Each named turn below is shown by a few rows before and after it. Which turns, in which order, take the first row of each later pair to the second? The first pair is answered.
X:
[-11  14  15  -1  11   1  -3  21  12] => [-9  9  8 -8  3  5  3 25 18]
[ 0  0 12 -4  6  5 -1 -2  3] => [-2  1  7  2  5  9  0 -1  4]
[ 1 -2 -9  4 15 20 -8 16 18] => [ 12 -14  -2 -16   7   8  -4  11  21]
[-10  11  20  -7 -11  -7  -4  -6  -6] => [-18  20   8   6 -10   8  -1   0  -6]
C:
[-9 12  3 11 13 -1 -4 15  4] => [ 13 -13   8  -2  16  -7  -4   2   6]
[ 0  3  0 -4 -5 17  4 -1 13] => [-7 13  9 -2  4  2 -3 11  8]
[ 20  -8  -6 -11  14 -28  -1   7 -11] => [ 16  -8 -30  -4  -6   7  17  -7  -1]
T:
[ -2   4   9  13  19  -8 -13  -8 -10] => [ -5   8  14  11  11 -11 -13 -12 -14]
[  0   4 -26   5 -17   7  13   2   1] => [ -1   3 -24   4 -14  10  11   6   3]
[-16  11  15 -14 -26   3   6 -10   0] => [-13  12  13  -8  -8  20   3  13  23]
[ 1  1 -5 11 11  9 -2 -1  7] => [  4  -2  -7  14  10   1  -2 -10  -2]
K:
[ 12 -12 -20 -17 -23   9  20  -3   7] => [-11   7  -6 -15 -34   5  17  -9  -4]
[ 3  4  2  5  2 -1  3 11  0] => [ 2  5  3  3  1 -2  3 12 -1]
[ -5   3  -8 -12   6  14  14  14  16] => [ -8   7 -13 -13  -2   5  18  16   5]
[  2   7  26  13  12  25  -9 -32  14] => [ 34 -20 -18   5  14   7   5 -11   9]
P:
[ 13  -7 -15   8   0  -7  -1  -6 -11] => [ 12  -4 -14   2  -2 -13   1  -2 -14]
[ 15 -11  -2 -13   4  -7   1   2   2] => [ 15 -10   0 -15   0  -6   4   2   4]
[ -5   4   3 -13 -21   8  13  -6   2] => [ -4   2  -1  -3 -15  15  12 -16   3]
[-12   1   6   9 -17  28   4 -27   4] => [ -8   1  -3  23  -1  25  -3 -28  -5]
Then:
Between the rows of a pair lie 2 to 3 turns.
[-14   5  -5  24  14   4 -24   0 -12] => [-25  14   5  18  -4   8 -20  -7 -14] : T then T then T
[ -9   0  14  -2   5  -5  -4 -18  -4] => [  0 -11  -5  -7  -3  12   9 -11  10] : K then C then X
[-22  24   5 -11 -15   7  15  15 -10] => [ 14 -12  -2 -12 -14  22  20 -20   3] : C then C then P
[-10   4  -4   2   0   4  16   7  21] => [  0  -3  -7  -1   4 -26   9   6   3] : T then K then C
[-17   8  18  17  17  23 -11 -11   5] => [ 10 -11 -26  16  20  15   2  14   4] : K then P then C
[-13  11  22 -16 -12 -12  -8   8   4] => [ 14 -15  -2 -20   1 -13   0  18  12] : K then K
[ 11 -14 -28  14 -14  15  20 -14  -9] => [-20  17  12  25  21   3 -11  14  -6] : C then K then P
[-8  6 -4 -1  5  9  1 20  7] => [ 11 -14 -11 -13  -4  -3   6   4   4] : C then K then C
[ -1  11  24  -5   8  -3 -15   4   8] => [ 14  -2 -18   3 -13  16  10  -4   7] : K then T then C
[-12   1  -4  11 -14   9   2 -10  -5] => [  0 -12   9  10   5  14  -6 -10  11] : C then K then C
[ 11  -4  13 -16 -13   6   6   1  17] => [ 17  -8  -4  14  10  16  -1 -10  10] : P then P then P
[ 20 -19   0   3   3   6  -1 -18   8] => [  3   6 -17  22  -4  -3  -4 -11 -19] : K then X then X
[ 13 -18   2 -23 -14 -13   8 -13   8] => [-10   7  27  -6  11  -5 -10   6  16] : C then C then K
[ 10 -17  -5  14  13  27 -12  -6   7] => [-11   5   6   1 -20 -11 -13 -15 -26] : K then X then K
[ -3   7  -9  10   8 -31  -9  11 -23] => [ -8   5 -10  20  -9  30   4 -22   4] : K then C then C
[ 14 -19 -13   3  23  -7  -9  -8   0] => [ -5  -3  -5 -15 -11 -21   1 -17 -20] : K then T then C
[-10  11  17 -10 -11 -12  -1  -9  -6] => [-5 12 -2 19 21  6 -6 12  2] : X then T then T
[  3  -2  11 -17  -2  12   7  15  24] => [ -2   4  -5 -15 -28   1  15  12   7] : K then P then K
[-32  14   1  20   5  29  -2 -14   2] => [  7 -24 -26  21  15  14  -4 -20  -3] : K then T
[ 10  -7  11 -28  -6   2   0  -2  23] => [  4   4 -11 -17 -11  19  10  10  22] : C then K
[-14   8  20  -4  -7 -19  -8  -1 -12] => [ -2  -7  19 -13 -15  -4   1 -23  -1] : P then C
[ -7   4  22   9  13   5 -10 -19  -1] => [-10  10   9  19  10   8  -8 -19  -6] : C then C then P
[  7   0 -17  15   2   7   3   6  -5] => [ 0  2  4 16  7 16 -3 -6  1] : T then K then K
[ 22 -16  -1   8  20  -3 -10  -3   2] => [ -6  12 -21  18  -1  -2  -3   2 -16] : C then P then K
[ 18 -13  -8   4  24  10 -11   1  10] => [ 14 -12 -24  -8 -15   9  10 -14   0] : T then C then X
